Here are the same points, seen from different sides; a view may also be mirrored.
A view may leave some points out. In some views, one point has been moved. Which views, in the order they come, and which point in each? Write none if no view has one.
Scene 1:
A:
  Q_299 [  8  24 -23  34   9   1 -17   1]
  Q_758 [ 16   8   5  24  18 -15  21  -6]
  Q_584 [ 1  2 11 22 -6 12 -4 14]
  Q_558 [23 10  3 26 -3  8 -4 20]
  Q_921 [  7   5  11  20 -15  10  -1  14]
  Q_953 [ 6 11 -9 32 20 -4  0  0]
  Q_8 [27  3 -8 27  3 -3 -5 12]
  Q_438 [  6 -15  -7  19 -11  -5 -15   1]
  Q_894 [ 27   8 -10  35  29  -5  -1  17]
  Q_117 [ 2  9 -1 27  4  7 -5 10]
  Q_515 [ 21  -1   2  14 -10 -22  12 -14]
  Q_670 [  6  26  -7  23  -9  -1  -1 -10]
B:
  Q_584 [-11  16  -4  12  -4  -8  19  -1]
  Q_670 [  1   8   0  18  11  -7 -20   2]
  Q_438 [-27  12  16  32  -4   6   8  -9]
  Q_8 [-11  20  -4  22   3  22   1 -11]
  Q_117 [-2 14 -1 16 -1 -2  6 -6]
  Q_758 [-15   2 -16  16  31   8  -8  -4]
  Q_515 [-37  13  -1  24  21  14  -9   9]
  Q_953 [  2   6  -2  21  12   3  -9 -12]
  Q_299 [ 11  19   5  24  -6   5 -19  -7]
  Q_345 [  8  33   4  34  -7  35 -35  -8]
  Q_894 [  8  13 -13  18  11  24  -3 -24]
C:
  Q_894 [-27 -79   1  37 -31 -53 -40  33]
  Q_345 [-10 -56  -4  16 -26 -50 -26   0]
  Q_558 [-15 -89 -22  48 -37 -48 -49  17]
  Q_299 [-17 -71  -2  42 -14 -56 -44  -1]
  Q_953 [-33 -86   4  42 -17 -56 -52  13]
  Q_584 [ -22 -100  -23   58  -26  -54  -66   12]
  Q_438 [-17 -94 -28  26 -16 -66 -69  13]
  Q_515 [ -35 -105  -16   11  -36  -50  -63    0]
  Q_8 [-20 -86 -18  31 -32 -54 -50  21]
  Q_758 [-43 -93   9  30 -32 -54 -49  32]
D:
  Q_438 [ -4 -23 -29  26 -23  23 -66  -6]
  Q_953 [-17 -45   0  13 -22  29 -46  -9]
  Q_345 [-12 -58  -4  43 -61  42 -48 -19]
  Q_117 [-24 -43 -15  16 -21  14 -56 -11]
  Q_670 [-17 -54   4  27 -16  24 -48   1]
  Q_758 [-18 -23   8  20 -18  22 -29  -3]
  Q_515 [ -9 -14  -7  42 -24  19 -39   7]
  Q_558 [-30 -34 -18  22 -36   7 -50 -19]
  Q_894 [-23 -37  -1   7 -38  32 -38 -26]
  Q_299 [-15 -63  -5  25 -35  30 -56 -13]
E:
  Q_894 [ 46 -10   7  92  -8  50 -86  23]
  Q_438 [ 63  -3  37  73 -21  13 -89  12]
  Q_953 [ 58   0   9  83 -28  40 -86  29]
  Q_670 [ 71   7   6  85 -38  36 -94  37]
  Q_758 [ 48   6  24  95 -21  39 -94  49]
  Q_558 [ 66  -5  20 106 -11  29 -81  13]
  Q_299 [ 72  -6  -1  81 -30  38 -95  14]
  Q_515 [  60    3   39   92  -18   18 -110   40]
  Q_584 [ 70   4  28  97 -25  21 -67  20]
  Q_921 [ 75   4  31 103 -21  17 -74  19]
  Q_8 [ 58  -8  22  92 -10  31 -93  18]
  Q_117 [ 68   1  18  89 -27  29 -75  20]
Views that do not fit: A, C
  A moved: Q_670
  C moved: Q_758
